In the data rows, the value 128 means zero.
Each row of this table is followed by its label. One hidden rule gives the labels. It looks at one to three of the table's principal directions, none of them among the few with the most spread.
[136 104 127 111 105 125 186 130 151 137 136 128 131 151 104  97 191 113
 126 102 120 103 128 152 108 146 164 113 148 141 166 111 147 149 131 164
 117 117 115  89 107 166 165 148 134 175  91 115] s
[161 157 119 122 160 157 105 126 111 157 128 111 159 156 137 146 130 171
  92 136 140 102 102 155 179 128 133 128  85 168 168 134  83 126 120 101
 158 124  67 173 135 117 117 115  89 124 122 108] s
[114 160 148 121 112 137 203 152 136 114 141 103 171  99 130 131 188  77
 111 120 157 147 162 182 128  67  89 126 134 156 127 104 110 113 161  98
 107 128 127 126 110 159  87 115 156 136 104 163] i
[135 130 138 128 124 103  92 143 115 147 134 136  97 128 134 145 115 149
 128 148 148 107 114 125 140 142 158 121 134 123 120 139 137 151  95 163
 149 141 122 135 137  94 151 118 117 115 151 114] i
[143  81 139 103 141 135 140 133 141 140 145 171  56 163 118  72 120 164
  78 139 106 139  41  91 131 195 203 123 118 142 148  87 200 147 147 195
 122  78 104  83  81 152 181 163  93 171 125 108] s
[140 160 122 162  77  87  38 118 118 166 101 165 146 106 183 159 125 163
 187 137 138  84 190 162 142 138 145 119 119 122  94 173  55 146  38 108
 192 138 109 196 190 143 153  86 123  84 103  80] h
[165 126 100 122 113 100  63 115 133 206 149 146  82 159 132 131 128 186
 124 135 133  67 108 114 138 191 229 106  92 157 163 158 151 147  40 136
 180 124  79 142 110 128 187 105  88 164 106  81] h
[140 126 113 123  91  67 146 122 154 147 146 130 110 119 103 120 163 100
 152 109 140 120 159 114  84 143 171 115 145 116 109 148 157 137  99 149
 137 134 140 104 117 148 136 123 153 161 123 129] h
[140 114 117 147 116 112 108 133 141 131 141 129  85 128 125 123 129 161
 156 145 113 120 137 112 122 145 148 113 139 141 111 137 145 148  63 145
 132 143 131 124 152 116 152 121 126 155 134 119] i
[120 181  83 112 238 228  28 128  53 150  96  95 172 162 156 202   6 125
  61 121 172 133  51  80 175  95 103 201  70 114 188 129  80  69 220  71
 154 149  89 177 105  22  85 103  69  22 166 133] h
[126 113 133 138  48  27 139 130 165 111 158 181 100  55 113  88 181  71
 185 133 121 153 219 125  45 142 187 105 175 108  68 150 177 156  68 175
 147 126 171  68 130 183 144 130 195 165 127 150] s
[ 95 119 151 143 119 116 139 153 111  94 126 117  94 103 132 140 105  92
 156 129 140 162 129  95 106 107  98 137 173  80  74 111 143 127 157 153
  98 141 191 106 126  91 124 137 152  92 153 151] s
[158 184  83 108 150 143  77 113 135 198 111  96 198 172 122 178 144 152
  97 128 171  31 141 196 172 115 150 137  74 192 214 176  72 128  73  82
 182 162  36 201 152 106 117  80  96 139 123  96] s
[ 92  78 157 136 127 149 164 133 141  63 150 194  63  80 145  47  95 110
 114 139  69 249  97  67  88 150 132 143 133 117  65  63 200 105 192 144
  81  51 184  61  69 199 127 173 140 144 115 164] s
[113  82 139 125 121 111 194 122 154  93 147 107  89 138  77  86 147 100
 143 119  96 147 116  94  97 150 129 114 156 110 119 112 187 135 149 155
  80 110 176  72  94 137 131 177 153 184 138 150] i
[129  90 132 132 148 167 168 125 168 116 153 147  61 132 135  78 106 195
  98 138  74 198  77  95 129 152 113 123 101 176  90  86 182 105 125 112
  77  86 136 120 105 190 130 135  99 187 102 133] i
[137 119 149  99 110  34 155  99 125 112 127  78 176 133  43 161 166  62
 149 132 146  50 187 144 108 122 104  81 170  60 166 190 153 157 126 147
 131 197 163  92 156  60 108 149 191 144 200 161] i
[141 164 127  96 204 151 108 136  98 144 144  97 137 130 120 176  67 145
  48 145 169 154  71 112 165  96 100 149  83 143 137 132 138  94 178 103
 131 149 104 157 108  69  69 104  96  95 183 156] i
[149 151 127 119 114 112 166 118 148 155 144 121 151 108 139 145 156 150
 115 110 137 149 159 156 127 102  93 108 105 153 100 141 116 102 115  77
 122 139 120 157 136 180  96  87 130 141  95 134] h
[167 154 110  96 164 135 112 123 133 183 123 102 164 171 111 169 132 175
  79 126 161  69 105 176 165 126 133 129  96 170 180 159 105 137 103 130
 153 163  62 177 153 105 124  98  92 136 142 101] s
[117 104 131 153 115 115 108 119  93  92 105 117 109 141 127 132 106  99
 187 113 105 122 127  67 115 148 120 120 167  45 110 115 114 134 160 141
 124 129 176  99 139  80 158 163 140  93 131 123] h
[138 118  94 148  98  97  78 108 142 150 132 128 110 149 104 109 145 120
 172 143 121  60 156 101 113 175 201 118 133 124 170 175 143 158  45 138
 167 136 116 115 134 103 158 137 146 164 145 113] i
[122 106  92 134 200 227 117 123 149 103  91 132 121 180 135 106  61 185
 101 123  89 163  54 102 149 138  88 183 110 160 137  97 117 110 164 134
  92 110 107 155 154 130 119 146  82 127 138 106] i
[102 135 172 129 140 191 168 164  93 112 158 155  96  89 196 107 118 146
  79 134 121 224  69 132 162 101 119 130  93 164  96  39 131  91 204  95
 101  56 127 121  51 182 126 128  88 106  62 142] s
[117 176 106 123 111 120 108 150 130 149 125 136 162  96 148 153 147  79
 130 116 177 124 172 169 107  86 153 156 127 153 128 132 101 121 121 123
 158 140 105 142 122 139 118  90 138 106 109 131] h
[ 99 120 120 145 152 184 116 140 123 122 127 144  80 120 180 135  67 181
 125 131 114 188  80  93 146 112  98 145 110 144  86  91 142  96 143 103
  97 115 142 148 122 132 128 106  91 105 107 120] i
[117 112 133 132 135 143 155 143 153 119 122 134  99 120 141 133 108 166
 129 126 123 167 117 128 119 109  78 137 149 137  76 117 145 124 122 147
  86 149 153 140 162 141 124 108 124 124 134 127] i
[135 175  66 128 155 122   0  99 138 180 103 142 152 120 152 198  45 172
 132 141 142  88 167 141 135 115 129 153  69 162 129 189 100 100  47  61
 181 178  87 210 179 101 116  54  96 106 142 106] s
[125 111 167 115  94  61 221 119 156  93 142 108 139 101  82 117 179  85
 144 116 122 149 173 144  94 110  75  92 167  93  82 136 157 133 150 138
  86 140 185  96 135 157  95 147 184 159 145 164] s
[131 116 127  93 125 127 187 139 170 165 142 116 118 147 102 128 163 139
  97 100 141 112 117 172 109 127 139 125 134 168 146 123 166 135 117 158
  98 142 118 120 107 166 150 113 118 177 102 118] h
[137 117 107 111 190 194 118 135 125 129 134 137 104 155 131 110  81 158
  69 125 114 168  51  93 137 144 144 162  98 158 150  90 151 107 175 137
 115 102 100 118  95 127 131 138  82 132 128 126] s
[180  90 113  98 163 125 127 108 150 159 137 108 105 215  63 101 145 186
  90 140 106  51  62 124 156 202 192 106 111 158 212 145 165 172  91 185
 141 128  70 115 130 100 170 166  92 205 159  93] i
[135 145 146 126 161 150 138 118 107 111 122 114 163 120 128 131 102 118
  95 126 127 170 117 111 142 114  70 145 109 106 111 132  99  97 189  89
 118 114 140 148 123 130  69 137 133  89 151 155] h
[158 134 110  88 175 142 125 124 146 146 145 147 132 130 116 128 106 157
  53 135 132 154  96 132 127 127 140 138  90 172 148 121 165 110 144 130
 133 135  83 124 120 144 112 107 101 151 141 139] s
[113 130 129 133 138 144 108 134 131 124 135 161  98  93 167 131  82 157
 116 135 114 190 118 117 125 115 111 138 104 148  75 103 144  98 133 102
 116 112 139 142 119 160 122 103 107 116 108 133] s
[127 138 121 134 100  96  85 150 133 185 140 135  85 120 140 147 125 140
 145 126 165  99 135 134 112 146 186 139 137 138 109 159 137 150  58 164
 153 141 128 147 118 121 161  98 121 121 127 103] s
[ 92  97 157 115 153 124 177 136 115  77 126 115  96 118 116 144  84 119
 125 127 128 182  84  89 123 100  65 124 163  74  81 101 179 116 204 160
  68 147 192  96 127  84 105 147 137 102 173 155] s
[107  98 148 149  89 133 224 105 168  99 116 119 141 120 127  93 165 129
 175  85  80 172 165 139 102 121  46 115 152 110  69 124 113 109 145  94
  62 104 191 133 138 217 107 147 160 151  79 130] s
[ 99 103 127 155 118 152 140 111 165 103 113 152 100 112 156 103  94 166
 160 117  71 187 138 115 114 130  72 136 119 138  56 109 131  99 119  87
  82  98 170 152 141 198 122 126 123 143  90 122] s
[126 115 139 157 100 140 115 140 127 122 140 154  83 116 158  89 136 138
 146 140  99 148 130 107 124 155 160 121 126 141 108  96 129 131 103 119
 131  86 134 114 107 163 165 137 122 143  86 123] s
[146  97 117 152  85  87 120 111 152 128 126 127 113 146  97  99 167 129
 189 129  99  78 170 118 101 175 163 105 163 109 137 165 131 170  53 160
 141 137 142 108 161 130 166 152 157 168 133 110] i
[ 96 163 145 143 157 170 100 127 105 100 138 160 133  64 181 117  60 114
  88 152 122 235 119  98 143  95  86 165  69 140  71 104 118  61 189  40
 124  70 145 156  79 167  51 117 124  79 127 174] s
[122 148 112 134 102  88  76 110 141 151 103 124 172 118 117 165 130 113
 168 131 147  62 201 169 115 118 123 130 138 117 140 199  99 144  59 119
 159 177 130 164 178 110 123 101 156 113 152 117] s
[108 104 135 154  67 104 139 150 157 132 134 162  69 111 148  88 160 123
 181 116 113 140 147 133  91 156 180 129 162 136  78 106 141 156  80 175
 121  91 155 111 113 186 183 138 136 155  80 102] i
[112 178 106 142 156 172 110 117  99  99 116  94 204 111 141 155 117  84
 129 131 137 137 162 139 152  69  78 148  97 137 157 131  68  87 167  39
 141 132 114 155 128 102  62 118 139  94 129 160] i
[113  75 205 122  67  89 255 132 153 109 168 180  47  75 171  85 162 181
 125 112  88 241 105 114 114 129  78  59 144 109   6  63 201 107 168 129
  49  80 198  91  95 248 141 125 133 156  56 136] h
[119 130 145 149 140 127  75 119 111 111 110 141 127 109 150 146  71 159
 145 149 111 148 133 120 147 127  84 136 120 107  83 147 101 122 117 111
 133 129 152 167 163 113 111 126 122  84 156 125] s
[156  99 146 113  99  54 122 105 135 131 140 158 112 128  97 108 151 135
 133 151 115  94 141 115 116 175 170  82 141  95 138 156 173 162  95 168
 152 137 128  91 144 124 155 145 149 157 158 126] h
[124 137 150 143  96 101 139 147 125 121 150 145 109  82 149 119 149 119
 142 143 138 160 155 131 118 114 134 116 140 130  83 125 133 133 107 131
 133 120 147 120 123 148 120 117 148 122 123 144] i
[159  69  68 108 171 158  93 106 185 161 135 159  51 204  93  77  90 217
  98 131  75 106  44  84 119 218 219 141  97 188 177 123 206 149  72 186
 127 106  75 109 119 144 193 149  67 222 129  79] s
[134  87  96 138 125 128 116 115 135 128 109 140  90 172 127 121 114 168
 169 114 107 105  94  82 121 165 154 120 156  97 134 129 147 151 110 179
 125 143 129 111 164 100 177 141 113 134 131  85] s
[116 192  96 150 195 185   4 104  66 133  60  88 224 142 166 234  24 152
 138 141 161  85 142 138 194  70  26 173  92  97 152 193  13  93 137  41
 166 196 108 241 213  18  63  82 105   3 187 117] s
[108 120  85 143 160 192  71 125 118 114  85 142 132 161 150 132  75 138
 142 126 117 114  98 100 135 132 130 170 132 122 161 117 109 126 141 138
 133 137 111 135 157  88 150 131 105  94 135 104] s
[134 121  76 125 168 175  90 117 163 141 115 154 112 154 132 107  80 168
 107 118 103 150  92 111 117 152 153 173  94 175 133 120 138 112 118 130
 128 106  94 148 129 159 135 123  88 151 118 104] h
[119 136  95 118 160 157 106 117 157 161 143 127 108 126 132 135  80 164
  99 123 122 156 110 121 122 126 131 155  78 182 119 140 156  91 105  84
 116 120 118 160  98 157 105  98  98 154 118 129] s
[107 130 115 169  70  96 100 128 135 146 120 109 107 123 143 148 146 125
 218 117 130  83 184 135 115 130 141 114 154 116 102 158 102 146  44 116
 137 146 158 151 149 119 161 111 144 131  99 101] i
[139 141 123 151  95 136 111 144 126 139 132 158 123 105 174 121 156 147
 148 132 124 134 159 145 127 123 147 118 129 153 113 111  99 134  87 116
 150 122 108 135 147 163 158 100 123 123  77 113] i
Here are more rows. What is the label of each one?
[123 158 125 111 233 252 112 140  68 122 112 109 160 164 167 149  52 160
  36 128 142 176  12 111 206  99  86 180  64 152 172  75  84  78 251  85
 120  92  78 168  87  89  84 134  55  60 132 128]: s
[ 93 115 118 137 180 224 123 127 113 100  84 124 143 161 155 132  65 152
 116 115 109 154  71 112 156 113  65 174 124 119 141 100 100 103 195 116
  90 119 135 152 140 110 118 142  98  79 130 115]: s
[147 155  79 110 185 170  83  99 120 145  92  97 205 180 111 170 102 147
 107 119 137  68 117 156 164 115 111 150  92 148 209 161  78 120 135  98
 156 163  67 174 166  80 107 117  98 115 149 106]: s
[130 137 125 108 114 126 211 133 152 126 121  81 195 167  73 110 226  64
 125 104 157  63 147 194 127 113 141 130 155 148 204 136 106 159 146 160
 123 131  99 111 119 134 115 159 160 171 128 129]: i
[123 219 131  85 230 200  90 162  45 144 132  89 211 121 151 202  77  93
  12 146 222 144  60 164 205  47 112 185  61 161 195 114  73  85 243  89
 168 133  55 176  74  43  41 102  83  33 177 161]: s
[100  66 135 113  82  79 202 136 173 111 136 151  63 138  87  72 167  83
 159  98 116 137 111 103  61 168 187 124 190  95 106 102 214 161 145 230
  87 103 178  48  88 164 178 176 158 182 120 120]: h
[139  84  80 123 130 124  87 128 150 141 135 133  76 181  76  91 136 117
 141 143 117  53 105  82  96 194 241 133 156 134 212 142 197 177  67 208
 150 145 104  62 118  74 201 159 130 191 161 112]: i
[ 93  95 167 133 130 130 158 136 111  86 114 129  97 119 134 129  92 117
 143 121 115 169 102  95 120 122  74 129 167  66  78 102 149 123 188 155
  79 127 197 105 127 109 131 154 139  89 146 140]: h
[122 139  96 120 188 200  53 140  82 143 104 129 124 172 155 154  62 144
  96 129 142 106  53 103 164 135 164 168 100 134 189  96 110 118 170 135
 152 124  81 138 109  62 161 128  67  83 127 101]: h
[107 160 126 161  82  89  42 143 104 155 126 156 107  73 185 167 102 123
 185 136 154 126 182 130 115 117 156 133 131 112  71 152  97 128  65 111
 172 136 148 162 137 122 148  84 131  74 108 113]: s
[115 133 144 121 126 115 135 123 130 128 124 149 127  94 158 156  97 156
 121 128 134 170 135 134 130  97  72 120 122 116  71 131 137 103 140 105
 109 146 152 152 150 147 103  93 127  97 129 134]: h
[111 128 130 147 161 149  85 127  92  97 114 114 119 121 146 163  61 147
 144 148 120 148 111  90 153 107  75 133 128  95 105 128 115 113 145 105
 119 152 155 145 157  61 109 125 118  80 165 138]: i
[174 183  82 118 154 134  39 127 124 200 129  99 170 165 114 166 136 148
  98 146 169  31 139 172 163 139 194 143  77 194 215 180  80 145  47 106
 204 156  33 185 141  85 133  92  95 142 142 102]: i
[107  70 174 189  30  68 175 130 168  90 140 164  48  72 147  72 159 142
 231 127  66 185 198  96  69 159  95  90 196  82   0 132 153 149  55 147
  79 107 239 102 158 209 159 144 186 152  97 131]: i
[134  92 144 109  81  61 210 124 178 118 132 151 112 128  95  94 190 119
 148 107 122 132 142 148  88 145 140 100 174 112  94 127 172 161 124 201
 104 126 149  91 145 181 145 147 160 176 125 117]: h
[120 150 126 131 119 156 147 125 129 143 137 144 139 104 170 123 131 132
 111 111 129 173 133 133 131 107 113 133  93 152 109 109 114  86 150  65
 122  97 121 147  95 189 106 101 118 119  73 134]: h
[111 154 128 118 148 175 161 134 127 115 123 144 169  97 163 133 118 118
  87 120 142 190 127 145 133  73  73 152 108 148 114 105 115  84 190  85
 109 123 121 141 122 165  76 101 130  95 113 154]: h
[106  90 149 153 131 123 134 111 130  67 141 147  83  88 126  92  79 127
 149 149  70 209 133  58 103 139  83 121 135  89  61 117 172 104 148 104
  88 104 201  95 120 141 101 157 154 131 152 169]: i
[148 133 117 136 130 147  74 145 111 157 138 156  92 131 158 118 112 150
 114 134 129 131 105 104 128 160 189 141 113 144 134 112 124 133 106 141
 160 107 100 126 109 131 170 118  97 117 104 110]: s
[178 130  95 100 114 113 110 133 163 191 125 121 155 196  77 108 209 124
 111 120 147   2 138 197 124 182 240 129 130 188 241 154 117 192  50 196
 183 137  38 121 134 134 198 137 114 199 113  80]: s
[132 136 164 100 202 174 145 150  79  95 144 120 130 117 126 128  77 113
  42 138 137 207  54  97 149 110  94 156 109 114 123  80 137  97 248 134
 108 101 133 107  79 100  84 155 106  81 164 171]: s
[132 113 127 124  40  65 198 147 176 149 147 127 121 123 101 104 250  82
 176 103 142  70 200 184  74 132 188  89 185 146 145 128 154 176  60 181
 127 147 130  77 128 176 189 122 173 201  75 118]: s
[114 134 147 113 161 159 136 152  85  99 122 121 146 140 125 128 125  90
  92 144 156 125  78 128 157 112 138 144 138 112 174  96 124 138 204 165
 134 118 111 101 103  73 121 159 123  92 162 142]: i
[160  98 123 160  84  89 138  92 159 142 137 118 103 139 112 105 157 176
 187 118  77 110 173 104 110 174 117  84 137 114  97 169 125 139  44 101
 121 133 156 136 165 166 146 131 145 176 105 111]: s
